Each named turn below is shown by a few rows before and after it. Which turns, in which order, take the first row of each later pair to the second? The first pair is answered.
vabot (before -> after):
[  4  -5 -21 -13  -4 -27 -12   2 -19   4  -2   1  19  19   4   8 -10  -8
 -18   0 -18  -6  -1   2  21   9] -> [ -7   8 -10  -1  -1 -17 -18  12  -2  11   8  10  10  10 -11  11 -16  11
 -11  -3 -11  -5 -10  20  24  29]
[  4  -5  -4 -15  10   4   3  29  32  28  14   8 -26   9 -14 -12 -10   3
  -5  -3  -3  17  -6  22   6   3] -> [ 14 -10  -2 -24  -4  -6   4  11  21  28   0 -11 -14  24  -3 -20  -2 -27
 -13   5  -7  20  12  11   2 -11]
[  0  10  16   0   1   1   7  -2  12   6   3   0  -4   6 -20  -3  12   6
   1   4   3  22  11   7   0  -4] -> [ 11  -6   0 -11   7  -3  17  -6  -7  -3  -2   4  -1  12   0   1  15  -3
  -7   3  -2  16   8  -7   3 -19]
[ 15  -3 -10 -15 -10  -1  -4  -6 -24   3 -11  -2   8  -6  37   0 -16 -25
 -11  -5  -5 -11   1 -27  17  -3] -> [ -6  15   0   5  -4  13 -15  17   1   9   4  21  -7 -29  12   7 -25  15
   2 -14   5  -9 -15  -3  22  26]
tav (before -> after):
[ 19 -17 -13  -7  33   4  24  14  -3 -18   9  50 -12   5   5   5   9  32
  -2 -11   2   3 -17 -10   4 -16] -> [ 19 -23 -30  -3  24   2   5  13 -20 -15   3  31  -3 -10  27   4 -16  12
  -9 -15   5 -25 -24 -22  18  -6]
[  2   1  16 -15  10  10  -4  -5  12   8   4 -31 -10   7   2   1  19 -10
  -4   3  -9  11   6  14 -13 -14] -> [ -2  -2   8 -12   3   9 -19  -6   2   7   0 -44  -5  -6  14   1   1 -22
  -6   5  -5  -3  -2   8  -4  -5]
[-3  2 -3 -7 -5 -1  4  7  1  4  0 -7  4  9  8 11  3 -1  1  8 23 -2 -5  1
 -2 -7] -> [-8  5 -1 -3 -6  0  4  8  5  7  1 -7  3  6  4 13  1  0  1  9 23 -7 -4  4
  0 -2]
fol (before -> after):
[-32 -11  24   7  -5  -2  -4 -14   5  14 -13  -1 -21  -1  -9 -11 -31  -1
 -21  16  -8   1  -7   6  -9  12] -> [-20 -22  24  -8   2  -4  16 -18  -1   9 -11  11 -22  14  -6 -14 -13  -4
 -23  15 -13  15   0   1 -16  -7]
[-15   4  -9   9  14   9  -8  17 -19 -28  -1  33  12 -22  27  12 -23  22
   1  -6  23 -18 -27   2   8  20] -> [-22  25  28  16 -32   1 -19 -14   7 -10 -16 -20  26  -2   6  -8 -11 -27
   5  24  21  -4  23   3  -4  16]
[ -4  13   7  -3 -17   5  -6  -9   3  -4   4 -10   0 -12  -8  -2   4   7
  -3   0   0   7   4   7   8   1] -> [  6   4   3 -12  -6   4   6 -11   0  -8   6   1   2  -2  -4   0  15  10
  -4   0  -2  14   4   3   5 -13]
[  8 -16 -12  -4  36  19 -20   0  -8  -5  -9  36 -11 -15   9  -1  21  38
   9 -15  -7  -2 -37  25   5  12] -> [ -9  14  21  18 -13  12 -54 -19  19  15 -17 -18  -4 -19  -7 -19  11   0
  15   3  -4  -7  -6  32   5  30]
kosaf (before -> after):
[ -1  13  16  -9  -8   4   2   2  18  13  12  15  -2   9 -21  -9  26  10
  13  10  -3  20   5   7   2  10] -> [ 10 -12 -21 -18  10   1   4  12 -14  -2  10  31   3  -1  12   2  12  13
  -1  -3  -1  -2 -20  -9  12   5]
[ -5  -5 -11  -6  -6   6   2  13   7 -14   2  -1  -9  12   2 -10  10   5
  -4  -8   6  15   0   0   4  -1] -> [ -3  -9 -17  -3 -10   4  -3   9   1 -11  -3  -8  -4   9   7 -10   6  -1
  -6  -6   5   6   2  -6   6   0]
[ 13  13 -22  21  -4   6 -34 -13   3  10  14   1  -5 -28  12   4 -25  -6
  -9  -4  -3 -21  -2   6  32  16] -> [  6  30   3  24  -8  10 -27 -16  24  20  21   1 -12 -19 -17   0  -9   4
   4   4  -4   0  13  19  21  17]
[  8 -13   3  -6   4  -3   4 -11 -19 -11 -10   9  -9   2   3  -2   4  -9
  -4  -5  -1   1   5 -12  -5 -14] -> [  4  -8  10  -3  -6  -3  -2 -17 -13  -5 -12  -5  -6   2  -1  -6   3 -19
  -2   2  -2   3  11  -9  -6 -11]

(2 to 3 turns a pair)
[-21 -29 -31  -2   2  -3 -11 -10 -49   6 -23 -23  20  -9  27  -6 -24 -29
 -13  -8  15 -32 -27 -30   5  16] -> [-29   8  39  -1  -7  -2  15 -29  10  27 -17 -22   9  26 -39 -18  29 -18
  10  16   8  34  22   1 -30   4]  fol kosaf
[ 13  -8   9 -13   0  -8  22 -13  -3  -4   4   5   8  31  -6  -8  32 -12
  -3   8  -9  16  20  -5  -8 -26] -> [-21  14   5  22  -7  11 -20  17  16   4  19   4  -6 -15 -18   1 -13  17
  10  -5  10 -17 -10  17   8  27]  vabot fol
[ 14 -29 -26 -25  36  -3  23   1 -32 -27  -6  15  -1  16  29   9  23  -6
 -15  -8  -5   0  -5 -15  -6 -33] -> [-17  -3 -22  12  -3   1 -35   4 -15 -11 -10 -34   3 -29  29   4 -28 -26
 -11  -6   8 -41 -15  -9  16  16]  kosaf fol fol
[ 17  -9   7 -26   7 -10  29  -5  -4  -4 -11  26   6  28  11  -1  11   6
  -3   0 -15  15   4  -1 -10 -15] -> [  6 -12 -18 -10  -3  -6  -3   9 -16  -6 -13  11   9  -3  32   4 -27   1
 -11 -10  -6 -23 -20  -8   8  11]  kosaf fol
[ 27 -24  -9 -15  17  17  22  -5   3 -15   5  33  14  27  12   5  25  18
 -16  15 -10  26 -10 -13 -10 -16] -> [ 10 -18 -27   7  11  25 -11  16   1 -12  10  29  11 -10  19   8 -18  27
 -19   2   4 -12 -39 -10  10  21]  vabot fol kosaf
[ -2  -8 -25 -12  16  -6   1   2 -25  -5   0   7  10  14  29  -3  -8 -11
 -14 -15  -9 -18 -12  -5   7 -11] -> [ -6  -5 -24  -6  24  -2  -2   9 -19  -5   6  19   3   6  21   0 -15   4
  -9 -20  -5 -17 -23   6  10  -3]  vabot vabot vabot
[ 19  -7   9 -19   9 -17  17  -1   8 -10   0   2  -1  13  -3  -3  26   4
   6   0 -15  19  27  -7 -18  -9] -> [  7   2   5  -4 -18 -16 -17  -7   9  -4 -11 -35   8  -7   7  -8  -5 -20
   3   8  -7  -7  29 -13  -3  12]  kosaf fol fol
[-17  17  49  -9 -16 -14  26  -6  30  11  16   5 -10 -11 -30   7  -5  -5
 -19   6  10  13  20   8 -16  18] -> [-11  12  49 -15 -22 -20  29 -13  23   9   8  -5  -4  -1 -25   2  -1 -18
 -22   9   9  12  28   2 -19   5]  vabot vabot vabot
[-17   6  27   3   5   1  12  -3  16   7   2   2 -12  -7 -24  -7  15  20
  -6   2   5  25   6  18 -12   7] -> [-18  11  30   6  -5  -2   1  -7  21  10  -3 -16 -12  -7 -23 -11  10   9
  -9   6   7  21  13  15 -10   8]  kosaf kosaf kosaf
[ -5   0  11  -3   7  11  11  -1  13  -4   6  18   0   1 -19   5  10  19
   8   4   3  10   6   7  -1   5] -> [ 10 -15  -2 -16   8   5  19  -9  -6 -11  -3  14   6  12   1   2  14   2
  -2   3   0   4  10  -9  -1 -14]  vabot kosaf
[ -8 -29 -30 -11  27  -5  15  10 -18 -27   0  10  12 -10  18   4   1 -12
 -35 -22   7 -21  -3  -8   4 -16] -> [-10 -24 -22  -5   6  -9   0  -3 -16 -22  -5 -14  18 -11  22  -3  -5 -36
 -37 -14   7 -28   6 -15   8 -12]  tav tav kosaf
[-13  13  14  28 -24  -9 -21  -9  20  14 -16 -45  21 -10   5 -15 -19 -23
   1  10  -3  -9  18 -11   6  21] -> [  0 -14 -28  16  26   2  -1  24  -9  -8   2  13   8 -24  25   8 -28  27
  -7 -22  -2 -19 -29 -12  14  18]  fol fol
[-32  16  24  15 -17   8 -21  19  42  23  12  -7   8 -39 -36  -5 -25  25
   2   0   3 -12 -15   3  23  39] -> [-21  18  47  -1 -32  -4   2  -8  49  25   2 -24  15  -4 -46 -16  13  -5
   3  19  -7  18  23   0   3   7]  kosaf fol
[  7  13  20  -2 -13  -1  10  -4   6   4   6  -4  10   9 -23 -20  11  -2
   5   3   2  20  18   3   3 -11] -> [  3  18  16  -1  -4   4  12   6   6   5  13  13   3   0 -30 -16   7  16
   7  -5   5  20   7   9   4  -3]  kosaf vabot
[ 19 -23 -19 -17  27  -4  22  10 -12 -10  -2  33  -2   8  12  11   4  11
  -8 -13   0   7 -19 -12   1 -21] -> [ 17 -10  10 -17  -6 -13  14 -17   1   2 -17 -11  10  24   2  -5  14 -31
  -8  11  -5  17  16 -18  -7 -31]  vabot vabot
[-16  21  15  26  21   3 -13   8  16  24   6  24  -9  28 -23 -21  17  24
   7   4  -5  23  19   7 -24  28] -> [-18  18   8  27  28   5 -17  11  13  23   8  30 -10  19 -20 -19   9  30
   4   1  -3  19  13  10 -21  32]  fol fol
[  8   2   0 -18  49   2  38  -5  16 -22   5  20  20  37  -6  24  59  21
  -9   0 -15  11  22  15 -22 -10] -> [ 17 -21 -45 -18  46  -2  17   2 -22 -33  -3   9  32  11  39  26  22   3
 -28 -10 -10 -36  -5  -8   0  -4]  vabot kosaf
[-13  -9 -23   9 -12 -17 -20  25 -42 -34  -1  -2  21   6   1   9 -16   4
   1  12   2 -37 -27 -10  17 -18] -> [ -2 -13 -21   0 -13 -20  -8  18 -45 -36  -5  -6  22  17   3   7 -10  -4
  -1  14  -3 -28 -17 -14  13 -30]  kosaf vabot
[ -2  -1   4   6   0   6 -17  -4  -2   1   2 -12   2  -1   6  -5   0 -14
   8  -1   5  -4  -1   1  16   1] -> [  4  -6   4   2   3   4 -11  -8  -4   0  -1 -11   4   4   8  -6   5 -18
   4   1   3  -2   2  -5  14  -3]  vabot fol
[ -6   6   2  17   7   0  -7  14   0   0   2  -1  -2 -18  -6   9 -16   6
  -5 -11   4 -14  -9   3   5  14] -> [  2  10  19   8  -2  -7  10  -6   6   6  -2 -12   5  10 -14  -3   9 -16
  -2   2  -3   9  18   0  -9  -7]  kosaf fol
